Named turns come first, each shown by rows before and after it. Which turns, in which order, take the first row of each pair that follows to the second? Write the first one first, as in the answered first pair.
q_192 (before -> after):
[ 15  11  24  52 -15   6 -12  20   8   1  16  31 -20   3 -21  12 -10 -28
   3  12  19  24 -10   9 -18  -7  19  -4 -13  40  44] -> [ 21   1  34  47  -8  10  -4  12  27  16  18  34 -14  -2 -17   9 -18 -18
   9  21  18  22 -10  16 -10 -11   9   0  -8  37  45]
[  4  37 -15  23 -39 -27  -8 -15 -28 -16 -21  11  -9   7   5  29  -1 -12
 -18   8   3  17   0 -12   7   4  -5 -26  -4  11   9] -> [ 21  17  -1  21 -37  -8   0 -37   5  18 -23  26  -6   2  16  32 -16  -7
  -5  27   5  13  -6 -11  23   3 -23 -10   1   3   9]
[ -1 -12 -41 -17  23 -24   0 -35  -7   5   3 -12  23   3 -18  -1  14   9
  13  -2 -21 -17  44  15  24  -6 -21 -25  23 -34 -43] -> [ -6  -2 -53  -8  13 -27  -7 -29 -27 -12   0 -13  17   7 -24   4  23  -5
   4 -12 -19 -16  41   3  16  -2 -12 -27  18 -33 -43]
q_418 (before -> after):
[  5 -45 -42  11   3 -32   7 -39 -14  34 -22  11  -4 -11 -29   0  24 -16
 -11 -30   5  24  38 -15 -11  13  -7  -1   0 -36 -11] -> [  2 -48 -19   2  20 -43  18 -35   4  44 -17   4   9 -18 -20 -11  20   9
  -5 -22  -2  35  43  10  -8   7 -15 -13   9 -31  -3]
[-12   0  14  -6   9  -4   5  14   0   5  -7   1  13  -1  -4 -15  -2   9
   2  -8  14  14 -14   7 -13  -4 -15  12   8  10   5] -> [-12   2  10   2   0   0  -1  16  -8  -3  -9   4   7   2  -7 -10   0  -3
  -1 -11  17  13 -20  -3 -18   0 -10  16   4  13   6]
[  6 -18  22  12 -11  37  22 -20   0 -14 -15  25  -6  13 -15   0  12 -13
  -1  27  32 -25 -52 -22  -6 -12  -9  11  24 -22  -7] -> [  9 -24  19   1   0  34  28 -26  11  -6 -13  24   3   9 -15  -1   9  -3
   2  30  31 -29 -45 -14   0 -15 -17   8  30 -27 -14]
q_104 (before -> after):
[ 34 -22   1  23 -35  29 -22  -8  23  54   0   6 -34 -11   7   4 -26 -10
  15   9  13  23   7  -3  14  12   5  31 -25  28  -4] -> [ 14  12 -12  37 -40  -4 -30  16 -22  14  -4 -11 -42  -1   0   5  -6 -14
  -4 -15   5  46  15   3  -6  17  27   1 -30  47   7]
[-21  14 -57   2 -19 -22  16  -5   7  22 -25   1   1   3 -24 -13 -15  -2
 -20 -14  -2   6  55  27  29  15  18  -7  17 -29  40] -> [-14   0 -52  -4 -18  -7  19 -14  25  36 -23   7   5  -1 -22 -15 -23  -1
 -14  -5   2  -2  52  26  37  13  10   4  20 -36  34]
[  1  18  -7  -9   9 -29  -8  11 -13  -5   3 -25   1  -5  -2  -1   7  28
  -8 -15 -14  31  42  36  11   2  16 -31   3  22   9] -> [ 10 -17 -34 -41  15   5  -6  -2  10   9  16 -22  10 -16 -14  -9  -1  23
   3 -10   2 -15  51  14  21  -5   2   1   3  -3 -25]
q_736 (before -> after):
[-24  21  33  -3  -3   9   8  36 -10 -14  -4 -19 -36   1   7  24   5 -21
  18   5   6  13 -13 -10   3   8  25  16  -4   8  31] -> [  0  11  33   6  -5  14  13   5  17  21  -7  -8 -36  -3  19  36  -5 -17
  26  17   2  19  -9  -4  23  13  12  13   1   4  32]
[  3  -9  24 -64  40  16  39 -12  46  16  35  10  20 -27  11 -33 -10  60
  21   6  -7 -38  17  42   6 -15 -47  13   7 -36  -2] -> [-18   2  18 -72  44   4  35  13  22 -15  41  -4  23 -26   0 -44   2  62
  12 -10  -6 -42  23  44 -12 -19 -34   5   6 -29  -4]
[ -1   1  22  -2  12  -6   6  31  -9  15  30 -14   1  -1 -13 -28 -19  11
  22   4 -18  19  10  12 -27   2  24  14  -8  24  12] -> [  1  -5  33   3   7   6   6  28  -4  20  27  -5  -3   0  -9 -25 -24   3
  26   9 -13  15  -6   3 -25   2  22  27 -10  20  17]
Then:
Between the rows of a pair lie two turns.
[  8 -30  56 -32  31  41  28  -5  62   7  41  -8  -8 -33 -17 -22 -42  47
  30  59   2  -5  42   2  12  11  -8 -22 -34  44  19] -> [-16  -6  44 -37  38   9  25  22  28 -31  47 -33  -5 -29 -29 -33 -24  57
  15  38  -5   5  59  14  -6   9  11 -48 -36  58  21] : q_736 then q_104
[ 28   1 -13  -8  12   9  13  -8  15  12   1  17 -12   0 -10  13  -9  18
  -3 -13   5  -6  16   1  -5  12   5  -8  -7  16  -5] -> [ 24  12  -8   1  10  -1  11  -4   7   4  -2  16 -16   4  -8  15  -5  17
  -7 -15   2   5  14   5 -10  14   9 -18  -8  22   5] : q_104 then q_192
[-21 -18 -40  -8 -13  47 -33  20 -20 -41  31  -6 -13 -26 -33 -27  14 -18
  15 -30   3 -64  -1 -70 -25 -12  39  77 -50  12 -16] -> [-32  43  25  52 -20 -11 -36  36 -48 -53   5  -3 -31  -6   0  -9  23  -6
   3 -30 -29  28 -24 -25 -42  -1  57  21 -50  59  57] : q_104 then q_104
[ 35 -17 -11  -7  25   3   8 -47  51  57 -39 -36   1 -27  33  48 -31   7
  -1  -6  -7  22  37  17  20 -25  -8 -16 -11  21 -10] -> [ 15  10  36  32   2  -4 -10  -5  18  27 -51 -31 -27 -13  39  50 -28 -12
  -6 -11 -11  55   4   9 -11 -17  22 -14 -32  51  35] : q_418 then q_418
[ 40  31 -41   7 -23 -29 -19  -7  -1   9 -27  53   2  -3  15  28  -9   4
  11  -8   9  20  19  20  10   4  10 -15 -14  13   9] -> [ 43  24 -38  -3 -13 -30 -14 -11  13  20 -22  48   9  -8  17  22 -12  15
  15  -4   7  17  26  31  15  -1   3 -17  -9  10   5] : q_418 then q_192
[-11  -9  -4  -7   8  10   2  -2  -8  17  33  -1  33  27   3 -20  -2   9
  -9 -16  -7  -3  24 -11 -16  -4   8 -15  12 -28 -16] -> [-13  -5  -5  -5   9   6   1  -2 -11  13  31  -1  33  29   3 -19   1   9
 -11 -19  -8  -1  23  -9 -16  -3   9 -18  13 -27 -15] : q_192 then q_418
[ -9 -11  44  -4  18  14   6  34  19   5  14  23 -26  -5  11 -23  -9  17
  -1  -2   7 -21  -2  -7 -14 -11  31  24  -7   6   6] -> [-12   2  14   5   3  13  -4  35 -11 -14  10  23 -37   2   1 -11   3  -5
 -14 -17  10 -25   0 -27 -20  -4  44  23 -15   6  -3] : q_104 then q_418
[ 13 -26  48  30  -2  50 -16  35   5 -20  38  23 -13  -4 -20   1 -33  -1
  -4   6   8  37 -31   5 -25  -2  -4  25 -62  21  38] -> [ 34 -36  40  25  12  38  -6  10  37  17  45  14  -3 -13 -10   6 -42  28
   1  16  -5  53  -1  33  -1  -1 -18  -1 -51  24  31] : q_192 then q_736
[ 17  23  23  12  11 -18  15 -16   5   5 -14   8   6  -2  12  -4 -23   6
  -4  14   8  10 -16  -8  11  11 -13 -17  19   2  29] -> [  6  35  17  13   9 -30  10  -2 -15 -14 -14   0   4   1   5  -6 -14   3
 -12   3   7  13 -12  -9   2  10  -2 -26  16   7  30] : q_192 then q_192
[ -2 -22  11  43  22   8  -5   8  21   4   4  27   6 -25 -17  16 -17  40
   1  14 -55  46   2   0  22  34  -9  42 -14   7   2] -> [ -3 -11  -7  46  21  -6 -10  11   7  -5   5  17   4 -24 -21  20 -11  42
  -7   5 -60  53  18   4  21  37  -1  27 -18  14   0] : q_418 then q_736
[ -2  18  -8 -15   3 -11  12 -18 -23 -17 -22   9  20 -17   3   1  11  -4
 -19 -17 -18  -5 -12  18  12 -11  -6 -12  32 -13  -2] -> [ -5  24   3  -8   1 -13  10 -11 -28 -23 -24   9  15 -15   6   0  11  -6
 -20 -16 -21   4 -18  19   7 -11  -1 -13  29  -8   8] : q_418 then q_418
[ 19  14 -35  32 -23  -7  -8 -16 -20  -4 -16   3 -22   4  10  31   7 -14
  -8  -6  -3  28  20 -10  10  25  22 -25 -16  11  -3] -> [ 30 -27 -33  -7   0  18   7 -26  31  30   2   0  -1 -14   8  12 -10  12
  12  13   3  -5  36  -1  28  13  -1  -5  -6  -8 -28] : q_104 then q_192
[-12  25 -11  43  -9   3   0 -20 -18 -49   5  -1  13  29   9 -13   3 -39
 -12   2  10 -36 -23  -2 -13  -1  29  46  16 -13  19] -> [ -6  27  15  56  -9   0   4 -26  -5 -33  -2   6  11  32  22  -8  -2 -33
  -7  13   5 -17 -34   8  -8   3  25  42  19  -5  37] : q_104 then q_104
[  5   4 -57  11 -14  11 -22  -9 -16  -5  16 -20   6   6 -14  22   7 -19
  -3   4   0 -16  25 -23   0  33   9   1 -10  -7  -2] -> [  1   0 -15  -9  22 -10   1  -4  20  15  26 -32  32  -4   1  -1  -1  32
   9  20 -17   2  37  27   6  18  -8 -24   9   1  10] : q_418 then q_418
